In the rows, 128 means zero.
The same turns and mirrors carry the whole set onto itself, and each row onto the other rows of its family. Which rows share a family with each named row? Give them in list order.
These 16 rows form 4 families of 4 rows each.
j_249: [102 130 117 155 136 133 134 122 145 127 139 100  87 172 116 107 102  84
 163 139 138 132 124]
j_571: [123  90 122  92 139 129 132 134 119 147 146 124 124 152 128 130 122  86
 133 151 113 142 139]
j_372: [117 125  99 163 141 119 124  75 157 138 131 145  99 163 146 109  77 108
 147 130 144 138 139]
j_841: [113 109  92 161 145 126 137  79 156 118 122 139  84 173 143 105  91 109
 161 130 120 131 132]
j_642: [131  83 108  98 155 120 134 126 128 152 152 125 135 147 132 129 131  93
 129 145 116 138 132]
j_984: [136 105 136  99 167 123 121 106 120 159 130 154 103 118 145 128 110 111
 149 128 114 143 143]
j_546: [107 142 128 160 141 135 135 108 155 124 142 100  94 164 115 106 109 100
 160 135 130 128 124]
j_125: [130  95 120 105 146 133 107  99 120 152 132 144 123 116 154 123 104 120
 158 117 106 125 148]
j_564: [114 101 119  88 140 113 122 125 127 137 138 116 130 146 134 140 115  77
 135 152 106 137 136]
j_236: [129 111 114 102 158 117 122 125 119 139 155 123 129 131 142 139 125  96
 125 163 124 140 140]
j_983: [100 125 122 166 144 147 128 117 142 135 149 114  98 174 124 117 108  77
 172 147 143 128 123]
j_655: [107 123 114 173 139 128 132 104 141 120 154  99 107 163 122 119 101 101
 175 146 122 132 120]
j_67: [137 103 120 106 168 117 112  96 125 156 133 150 121 113 156 130 108 113
 151 119 111 131 138]
j_390: [138  89 122  97 156 135 106 112 123 158 140 163 113 136 143 115 102  98
 153 112 107 141 134]
j_645: [118 122 104 170 145 128 126  68 161 127 130 145  99 164 148 113  90 116
 156 131 123 126 133]
j_657: [117 122 113 151 131 124 120  79 167 134 111 133  82 169 150  93  91  99
 156 133 129 134 136]

Which other rows belong to the same family as j_67? j_249, j_571, j_645
Which other rows belong to the same family as j_564? j_372, j_125, j_983
Which other rows belong to the same family as j_546? j_841, j_642, j_984
Which other rows belong to the same family as j_236? j_655, j_390, j_657

The same turns and mirrors carry the whole set onto itself, and each row onto the other rows of its family. Which rows share a family with each named row? Give them in list order.
These 27 rows form 9 families of 3 rows each.
j_421: [145 153 114 130 120 143 103 172 103 100 142 139 115 128 126 150 113 172
 139 123 122]
j_31: [ 95 115 127 141 152 122 107 170 125 146 141 145 111 174 150 158 138 163
 134 151 155]
j_582: [147 146 154 152 113 167 105 144 131 122 105 140 157 166 132 160 140 161
 132 131 161]
j_430: [ 88 120 118 150 156 113  99 150 129 145 134 157 130 164 123 145 140 179
 138 134 133]
j_569: [154 136 155 156 126 156  81 140 140 131 113 128 149 155 142 166 144 178
 138 118 150]
j_134: [138 143 158 159 130 151  94 158 139 119 112 125 150 164 151 160 144 161
 106 130 160]
j_332: [158 132 151 157 124 153  90 153 146 123 133 126 161 160 158 151 139 166
 114 134 156]
j_894: [154 152  98 143 120 143 111 175 108 113 139 129 118 163 121 138 113 189
 147 139 118]
j_529: [108 109 109 141 135 135 137 157 108 144 125 141 126 190 125 140 155 162
 132 147 144]
j_11: [147 144 107 127 134 128 100 164 113 103 133 142 106 130 128 129 117 183
 130 126 119]
j_888: [137 144 160 154 133 163  88 150 124 118 107 149 144 145 142 152 143 153
 141 126 166]
j_355: [143 130 100 137 128 131  86 156 109 110 144 136 110 136 122 153 126 191
 153 121 114]
j_357: [152 132 144 153 123 165 108 156 131 134 116 119 168 164 156 165 127 154
 125 129 157]
j_780: [147 143  88 147 113 141  94 161 105  92 145 132 122 147 123 153 120 180
 141 143 122]
j_83: [143 127 157 153 136 141  89 137 130 138 134 138 166 143 127 170 140 159
 139 130 162]
j_208: [150 147 102 143 135 128  79 150 122 116 148 145 128 123 144 150 132 192
 154 142 127]
j_386: [ 94 114 109 124 136 135 128 142 122 144 152 127 146 182 132 144 120 167
 126 136 145]
j_631: [129 138  99 157 127 144  78 169 106  99 158 136 123 136 133 149 116 168
 152 134 128]
j_427: [ 92 104 107 138 145 131 130 160 107 138 119 139 131 177 128 144 134 154
 123 129 133]
j_919: [ 91 122 108 137 135 125 126 156 123 149 128 137 117 186 134 158 137 168
 125 152 146]
j_676: [ 84 108 113 138 134 137 124 150 121 152 144 143 142 163 133 137 137 152
 131 127 140]
j_373: [159 141  99 137 126 140 100 176 111  98 128 143 117 151 144 141 117 189
 137 132 113]
j_499: [ 91 102 116 142 142 127 110 143 126 160 135 134 126 170 139 161 151 172
 142 130 141]
j_477: [154 148 133 163 121 165 105 145 125 127 104 108 158 167 136 149 141 159
 126 137 159]
j_290: [ 85 110 104 140 129 137 123 163 118 139 150 148 132 169 152 149 150 158
 130 140 136]
j_516: [139 146  97 127 132 139 100 144 109  89 133 133 129 149 120 126 115 188
 126 125 124]
j_229: [158 138 146 133 126 157 105 138 142 117 124 134 161 173 155 145 139 180
 119 137 162]

Which other rows belong to the same family as j_357? j_427, j_373
Which other rows belong to the same family as j_290? j_421, j_134
Which other rows belong to the same family as j_631? j_31, j_888
Which other rows belong to the same family as j_919? j_582, j_780
Which other rows belong to the same family as j_386? j_516, j_229
Which other rows belong to the same family as j_676? j_332, j_11

The same turns and mirrors carry the whole set onto itself, and each row onto the other rows of its family. Which rows share a family with each named row? Give them in list order.
These 32 rows form 4 families of 8 rows each.
j_931: [111 148 119  91 147 116 124 125 145 138 120 137 118 110 145 135 154 157
 120 144 128 138]
j_733: [140 115 134 148 132 131 128 152 123 118 135 113 126 126  94 152 106 122
 143 124 127 100]
j_100: [132 108 133 121 139 141 133 128 142 114 121 108 141 143  84 133 115 109
 156 118 119 115]
j_583: [107 150 146 113 111  99 111 139 105 130 117 153 126 115 151 134 137 140
 127 130 120 131]
j_256: [135 103 111 138 147 137 128 148 145 117 140 104 151 131  97 149 134 122
 147 133 124 117]
j_639: [123 121 112 130 152 166 136 128 140 130 115  94 143 139 102 151 123 122
 140 115 129 125]
j_617: [115 158 135  97 136 113 123 127 129 139 117 143 100 107 143 139 134 157
 117 138 131 126]
j_641: [112 146 133 106 105 117 147 122 113 131 126 135 115 136 165 132 130 149
 112 138 118 122]
j_630: [126 130 127 136 142 162 135 131 125 132 111  99 126 136 100 154 104 122
 137 109 132 114]
j_588: [106 155 127 103 119 103 104 132 116 140 116 146 137 113 146 145 150 136
 129 135 131 138]
j_592: [113 157 120  98 108 119 139 116 118 144 123 132 119 131 159 145 136 144
 113 140 132 125]
j_305: [114 144 120 110 122 112 124 116 115 128 124 138 126 116 152 126 146 148
 106 157 113 152]
j_95: [115 143 126 113 120 111 126 118 112 125 124 140 123 116 153 124 141 149
 105 155 111 149]
j_114: [108 135 123 102 113 120 150 122 126 127 130 131 129 140 168 125 146 150
 114 143 111 131]
j_440: [134 131 140 143 138 139 127 148 112 110 124 119 124 134  90 127 119 109
 161 108 127 126]
j_597: [130 118 133 142 146 141 132 149 123 102 129 116 137 139  94 117 133 111
 163 112 118 134]
j_555: [109 133 131  98 145 114 134 132 144 122 125 140 118 117 154 118 152 163
 120 143 110 138]
j_687: [139 121 115 137 140 135 120 146 134 129 134 106 138 124  89 163 120 117
 145 129 138 108]
j_997: [134 115 135 121 136 141 131 127 137 118 119 110 135 140  82 138 110 108
 155 117 124 112]
j_798: [133 110 137 123 136 140 133 129 138 114 120 110 136 142  84 133 110 110
 155 116 119 112]
j_802: [136  98 131 148 138 133 135 155 134 107 141 111 139 134 102 138 120 126
 145 128 112 109]
j_435: [116 149 121 110 121 111 121 114 113 131 122 139 123 114 150 131 142 147
 106 156 118 150]
j_222: [133 113 130 119 139 142 130 126 142 119 119 108 140 141  82 138 115 108
 156 118 124 115]
j_15: [130 125 118 133 151 144 124 142 130 114 127 111 143 135  89 129 142 106
 164 115 130 138]
j_959: [113 142 146 105 134 111 134 135 127 123 122 146 100 114 152 121 132 163
 116 136 113 127]
j_463: [103 134 142 113 117 101 119 141 116 119 123 150 139 122 158 121 150 144
 129 133 106 139]
j_3: [116 149 126 112 118 110 123 116 109 128 122 140 119 114 151 128 138 148
 105 154 115 148]
j_990: [102 139 124 103 125 104 111 134 126 129 122 144 150 120 153 131 163 140
 131 138 117 146]
j_145: [121 106 124 137 150 164 147 135 139 115 120  97 143 146 110 134 121 128
 140 114 112 124]
j_217: [124 116 139 143 140 161 146 137 124 117 116 103 126 143 108 137 103 128
 137 108 114 114]
j_637: [109 146 110  94 116 122 141 116 130 140 127 127 133 135 162 139 151 145
 115 146 126 134]
j_117: [134 138 125 135 144 142 120 142 119 121 122 115 130 130  84 138 128 104
 162 112 140 130]

Which other rows belong to the same family as j_117? j_641, j_592, j_114, j_440, j_597, j_15, j_637
Which other rows belong to the same family as j_798? j_100, j_305, j_95, j_997, j_435, j_222, j_3
Which other rows belong to the same family as j_145? j_583, j_639, j_630, j_588, j_463, j_990, j_217

The same turns and mirrors carry the whole set onto itself, and each row onto the other rows of its family. Which rows share a family with each named row? Give them in list order.
These 30 rows form 5 families of 6 rows each.
j_831: [136 165 112 104 114 149 142 111  94 137 132 121 114 122 132 144]
j_264: [150 119 149  99  98 114 131 125 115 145 168 109 135 124 149 113]
j_186: [113 132 146 124  98 100 119 100  96 114 155 123 120 141 130 121]
j_769: [148 124 150  88 102 119 133 126 120 145 162 107 132 126 154 116]
j_12: [137 134 143 129 142 149 116 123 154 139 135 136 141 119 149 131]
j_977: [157 125 149  90 103 123 126 125 110 142 170 117 125 125 151 111]
j_874: [119 132 150 117  92 102 119 109  95 116 152 117 124 138 133 132]
j_368: [120 135 151 127  96 112 109 105 102 107 157 120 120 139 130 117]
j_603: [108 122 140 123 125 155 118 101 135 150 153 140 113 133 152  82]
j_70: [136 159 106 108 106 150 141 104  97 137 134 125 108 123 130 144]
j_84: [ 97 119 135 123 117 145 123 102 141 149 154 133 120 138 155  85]
j_881: [133 136 106 126 120 138 150  81 116 127 148 166 111 133 157 141]
j_816: [142 156 106 106 116 155 143 105  94 144 132 126 111 120 138 139]
j_741: [135 136 106 123 127 147 149  85 114 129 150 164 120 130 146 145]
j_297: [101 126 139 125 127 147 125 102 142 151 151 127 121 134 156  84]
j_936: [ 95 128 132 131 122 148 122 103 147 141 150 130 117 137 150  88]
j_457: [122 132 128 130 141 152 120 110 161 136 139 131 140 122 155 131]
j_939: [127 130 131 133 141 149 123 113 160 144 132 127 142 118 144 129]
j_719: [156 125 151  95  96 109 134 125 117 140 157 113 137 123 150 122]
j_228: [128 161 111 110 110 147 142 102  88 131 138 128 106 119 135 144]
j_695: [140 124 157  91 101 111 133 121 117 144 169 115 132 130 150 109]
j_855: [131 133 104 126 121 140 150  82 104 126 155 162 105 135 153 131]
j_680: [102 123 138 119 118 151 123 107 148 151 156 127 123 126 151  87]
j_852: [138 164 116 107 110 158 133 110 104 130 130 128 102 122 130 141]
j_339: [127 130 108 132 120 141 150  83 115 122 153 168 115 131 152 135]
j_775: [138 135 117 128 114 139 142  87 116 123 150 175 111 136 150 140]
j_325: [127 137 129 128 137 152 116 117 160 139 133 117 143 117 145 123]
j_703: [120 138 146 125  93  98 118 105  99 114 159 117 123 136 138 123]
j_201: [131 135 128 126 141 149 122 119 157 139 137 127 143 110 151 133]
j_367: [119 127 152 127  98  93 121 107 104 116 156 127 122 139 139 120]

Which other rows belong to the same family as j_775? j_12, j_977, j_368, j_603, j_852
Which other rows belong to the same family as j_339? j_831, j_186, j_769, j_84, j_201
Which other rows belong to the same family as j_855? j_816, j_936, j_719, j_325, j_367
Which other rows belong to the same family as j_297? j_264, j_70, j_881, j_939, j_703

The same turns and mirrors carry the whole set onto itself, and each row onto the other rows of its family. Which rows share a family with each named row? Give them in list order.
These 32 rows form 4 families of 8 rows each.
j_500: [143 121 122 152 138 137 126 155 103  90 137  89 158 106 120 142 118  82
 147]
j_654: [147 125 134 145 163 160 111 133 122 117 147 141 161 106 138 138 120  69
 115]
j_276: [131 137 122 157 145 155 126 156  99 111 142 101 139 109 136 139 109  81
 152]
j_244: [166 122 164 140 118 145 125 109 121  93 135 107 152  99 133 137 116 106
 132]
j_971: [103 112 106 155 150 126 117 141 109  81 151 133 139 109 105 122 145  99
 136]
j_788: [167 110 130 139 126 161 120 152 107 106 140 113 154 109 121 139 115  77
 137]
j_871: [119 106 147 142 137 126 135 128 129 106 133 136 115  69 102 133 138 123
  97]
j_526: [148 133 134 161 165 158 100 119 121 109 147 122 148 105 143 138 123  74
 119]
j_924: [162 123 154 133 139 137 138  97 123 106 150 132 138  89 150 141 117 106
 105]
j_178: [135 153 159 148 134 151 125 135 128  99 137 113 132 116 142 154 105 112
 112]
j_514: [120 103 108 146 142 138 120 141 123 105 156 133 110  99 102 110 158 101
 144]
j_556: [164 125 157 128 147 139 139 102 125 123 158 124 142  89 143 133 121 111
 109]
j_897: [129 135 135 143 138 103 166 130 139  92 159 147 119 105 131 127 144  99
 120]
j_557: [168 115 129 153 127 160 111 140 105  97 139  98 143 108 126 140 118  80
 140]
j_298: [120 125 115 147 160 130 140 152 142 123 140 122 109  74 129 124 146  78
 144]
j_358: [129 132 120 150 137 154 133 162  99 105 137 119 145 110 138 144 105  75
 147]
j_761: [117 118 150 152 125 124 137 124 130 109 144 132 108  82 100 108 151 123
 131]
j_239: [112 124 101 156 155 129 129 130 108  89 162 140 127 115 133 120 140  86
 149]
j_255: [170 108 154 134 137 127 136 109 124  97 139 107 149  80 129 147 123 106
 108]
j_262: [136 148 162 133 139 152 133 149 130 119 144 120 145 117 132 148 107 112
 113]
j_749: [123 123 149 137 132 132 154 132 129 124 136 142 104  67 127 131 126 115
 106]
j_720: [120 109 148 146 141 126 131 125 129 109 137 126 111  68 102 131 140 127
 100]
j_533: [118 121 111 151 149 128 141 147 140 101 129 136 107  74 138 133 140  71
 137]
j_859: [171 106 156 128 140 128 139 114 125 107 143 107 154  81 125 144 124 107
 109]
j_510: [115 113 147 148 116 123 143 127 129  97 136 150 113  83 104 114 146 116
 124]
j_609: [113 122 104 146 159 131 134 139 110 106 168 141 135 115 126 115 142  87
 151]
j_572: [124 130 149 148 136 131 146 123 129 120 138 126  94  66 129 130 130 120
 110]
j_807: [118 100 104 148 132 135 122 139 122  87 147 147 109  99 109 118 152  96
 138]
j_107: [132 142 139 149 148 104 159 126 139 105 167 124 112 104 127 120 151 107
 128]
j_952: [142 118 122 145 136 137 131 161 103  91 136  99 164 106 119 143 115  80
 145]
j_291: [166 118 167 127 120 147 132 121 123 109 139 115 163  99 126 134 117 107
 132]
j_515: [104 112 108 151 155 126 118 145 110  91 156 129 141 109 100 119 147 101
 139]

Which other rows belong to the same family as j_859? j_500, j_971, j_871, j_255, j_720, j_952, j_515
Which other rows belong to the same family as j_897? j_654, j_526, j_178, j_298, j_262, j_533, j_107
Which other rows belong to the same family as j_788? j_244, j_514, j_557, j_761, j_510, j_807, j_291

The same turns and mirrors carry the whole set onto itself, and each row onto the other rows of its family. Which rows share a family with each named row? Give them in list order.
These 30 rows form 5 families of 6 rows each.
j_813: [ 99 100 121 153 120 114 103 103  94]
j_62: [110  88 151 146 135 149 118 127 145]
j_792: [101 101 146 149 116 139  97 127 116]
j_459: [144  75 121 137 154 115 140  98 119]
j_347: [115  94 122 152 115 109 102 115  88]
j_604: [126  80 115 142 133  99 119  96  91]
j_808: [103 103 127 146 112 112 107 104  93]
j_649: [134  66 120 139 152 108 141  97 120]
j_252: [129  74 141 136 147 137 142 118 146]
j_724: [101  99 135 152 113 140  96 127 111]
j_864: [142  76 125 141 147 113 148  98 119]
j_237: [105  92 124 152 120 111  96 108  90]
j_193: [131  76 118 143 134  93 125 102  95]
j_585: [125  69 138 142 153 133 140 113 147]
j_662: [122  89 112 148 132 102 131  94  94]
j_345: [120  76 112 146 134  98 125  96  94]
j_174: [129  90 114 137 130 102 127  94  93]
j_283: [138  76 147 139 151 135 135 111 145]
j_740: [133  63 129 134 154 108 141 102 124]
j_364: [103  97 144 149 120 138  89 125 113]
j_65: [133  73 141 144 159 136 130 111 145]
j_786: [116  89 153 142 133 151 112 130 141]
j_173: [119  68 143 134 152 138 136 115 145]
j_448: [115  89 156 144 138 146 105 119 145]
j_708: [103  85 146 143 132 154 113 128 139]
j_91: [110  98 127 147 115 114  97 111  89]
j_562: [109  86 154 154 139 146 110 121 146]
j_431: [131  67 121 138 147 110 149 100 122]
j_908: [ 93 101 146 155 116 134  98 117 121]
j_809: [ 94 100 143 150 124 136  89 116 120]

Which other rows belong to the same family as j_173? j_347, j_724, j_193, j_740, j_708
Which other rows belong to the same family as j_459? j_808, j_174, j_65, j_562, j_908
Which other rows belong to the same family as j_792? j_62, j_604, j_649, j_585, j_91
Which other rows belong to the same family as j_864? j_813, j_662, j_283, j_448, j_809

